In the rows, 100 means zero.
The rows of Y fall into several groups, and each row is roughly a mix of its group's hidden directions; some rows fit no group.
Y, 117 rows:
71,117,107,78,122,145,75,113,74,116
97,69,53,100,132,123,103,128,80,100
76,94,128,109,88,59,68,79,103,133
113,109,69,95,45,98,111,83,107,66
111,114,82,45,113,131,93,70,91,91
101,102,165,117,120,101,80,105,116,85
86,95,124,102,126,82,75,149,116,128
100,93,147,119,85,128,128,130,77,101
136,88,115,142,113,60,89,84,107,87
123,101,82,83,62,129,119,112,59,115
49,91,81,55,103,109,90,111,79,93
97,85,65,67,76,140,130,109,111,100
116,87,131,93,85,116,78,53,80,129
54,98,120,66,66,87,85,96,110,124
121,88,96,96,113,93,130,91,85,162
102,62,156,89,106,99,70,101,91,112
107,89,67,76,110,51,101,108,132,80
88,116,57,82,101,83,88,137,112,64
111,130,103,84,85,112,58,69,64,113
112,72,88,140,92,134,115,78,76,126
121,101,81,136,96,86,133,134,114,68
117,120,89,85,105,39,122,120,108,114
91,84,129,133,73,106,133,137,84,107
104,121,113,134,158,97,122,110,99,88
99,115,139,102,92,76,86,58,105,62
134,85,119,89,107,107,156,83,78,96
103,53,111,113,108,150,112,100,78,112
105,116,86,72,130,57,133,120,99,81
74,84,154,112,110,102,127,131,111,100
116,108,146,123,125,88,75,84,73,121
89,89,143,122,107,72,110,141,120,118
107,119,89,119,131,97,115,94,131,47
77,76,86,78,74,116,102,106,84,47
112,145,79,88,66,77,101,114,135,102
128,84,69,110,96,77,127,58,73,96
76,88,132,110,100,65,136,84,133,86
149,122,69,117,119,92,95,84,131,94
50,120,83,95,77,144,89,90,98,101
143,101,141,95,124,136,118,107,107,96
147,115,71,86,129,101,66,93,115,109
117,137,90,57,125,95,64,83,106,103
83,88,92,101,50,108,127,136,83,121
105,98,114,88,99,101,62,134,82,151
72,86,121,66,137,136,76,100,102,103
91,87,44,81,99,74,121,123,122,101
117,82,145,121,84,130,109,136,117,101
47,136,85,110,87,109,80,128,105,98
110,70,147,105,80,135,110,122,108,82
99,76,114,80,79,78,133,149,116,95
63,94,127,97,67,100,85,68,67,117
104,78,93,62,147,106,100,103,140,104
106,95,56,112,52,89,106,109,71,118
108,58,104,84,73,132,130,78,75,105
93,64,132,132,87,95,144,95,115,97
50,114,109,55,111,119,85,110,85,108
89,113,66,91,104,81,85,47,87,73
84,117,98,128,117,63,95,150,96,119
79,125,115,104,86,68,81,51,97,123
92,107,74,81,74,72,101,74,89,50
100,110,95,87,130,49,114,135,107,75
84,100,121,75,89,86,40,81,85,111
110,105,110,109,156,122,68,93,74,88
153,96,93,146,122,113,93,91,92,97
127,109,129,54,120,118,93,121,99,130
142,118,96,138,123,119,117,78,74,100
69,86,132,81,122,108,56,101,97,128
84,147,62,84,77,87,80,89,122,93
44,119,130,91,97,86,82,128,95,101
104,89,103,103,151,116,148,82,91,89
78,101,78,143,91,111,80,114,123,59
118,80,44,116,78,92,132,107,106,93
97,77,134,86,115,120,123,148,84,83
130,94,128,133,123,73,85,62,89,93
71,110,74,47,101,115,80,112,104,125
59,107,100,123,61,84,91,124,82,71
108,79,94,63,139,140,82,85,85,95
88,80,88,56,92,145,133,102,96,91
136,84,79,108,114,155,81,91,93,112
57,117,74,93,78,96,131,113,116,67
103,141,92,130,115,106,61,86,84,130
107,90,104,125,131,70,99,53,70,94
113,69,108,76,77,86,155,98,110,86
65,100,109,66,100,56,113,100,68,118
77,124,139,106,80,51,89,94,99,117
125,46,114,118,101,93,79,109,123,75
111,104,58,117,138,84,85,129,107,71
119,114,87,89,121,132,137,113,109,56
106,71,83,136,61,106,136,82,87,92
108,55,127,88,129,134,105,116,114,121
110,80,133,82,114,40,94,110,107,101
91,89,146,82,87,151,94,95,114,114
122,57,97,117,81,108,138,86,67,106
131,68,111,90,141,114,98,116,133,121
86,84,86,62,91,130,148,94,94,81
117,71,117,119,94,94,127,156,92,99
112,103,76,50,134,120,96,76,85,116
70,97,108,68,112,102,99,158,103,120
113,73,94,122,91,134,124,132,90,139
114,105,149,134,131,85,88,121,116,100
150,112,65,129,97,115,119,82,97,115
93,125,94,123,107,121,85,81,108,159
76,92,107,104,55,107,125,61,71,90
97,132,84,104,42,119,93,88,125,98
119,91,117,126,129,135,97,119,114,144
85,104,117,108,108,64,57,127,107,137
126,121,91,140,65,73,124,119,93,96
132,124,116,135,66,78,115,117,123,111
104,145,71,80,129,103,133,102,76,106
107,133,142,107,95,77,82,116,137,80
73,118,60,83,105,92,65,64,96,82
126,121,106,120,107,93,55,135,89,129
98,95,98,108,80,38,91,91,118,134
73,115,124,116,144,90,82,115,127,73
65,74,120,46,91,124,100,101,97,102
105,77,66,112,77,139,123,106,120,69
116,121,44,95,85,82,127,121,104,82
52,110,94,121,93,79,96,114,68,136
Here is one row from each group, named. Which group is each of the other rows in?
70,113,86,109,128,100,58,90,98,58 -> (5)
85,100,91,94,67,74,146,130,121,82 -> (2)
122,113,99,126,114,66,63,132,115,125 -> (29)

99,120,112,109,136,100,83,144,125,133 -> (5)
106,67,89,115,57,89,95,127,140,95 -> (2)
104,133,63,124,84,60,109,117,101,125 -> (5)
108,136,110,94,96,42,97,114,120,81 -> (5)
76,103,107,42,96,122,102,103,85,134 -> (2)
125,108,104,92,113,95,49,58,102,123 -> (29)
103,110,80,124,65,98,96,43,112,113 -> (2)
127,95,71,104,141,107,68,131,122,108 -> (29)
137,122,121,65,132,115,74,89,107,112 -> (29)
119,74,88,100,98,159,84,70,96,106 -> (2)
82,110,75,104,116,114,53,142,82,107 -> (29)
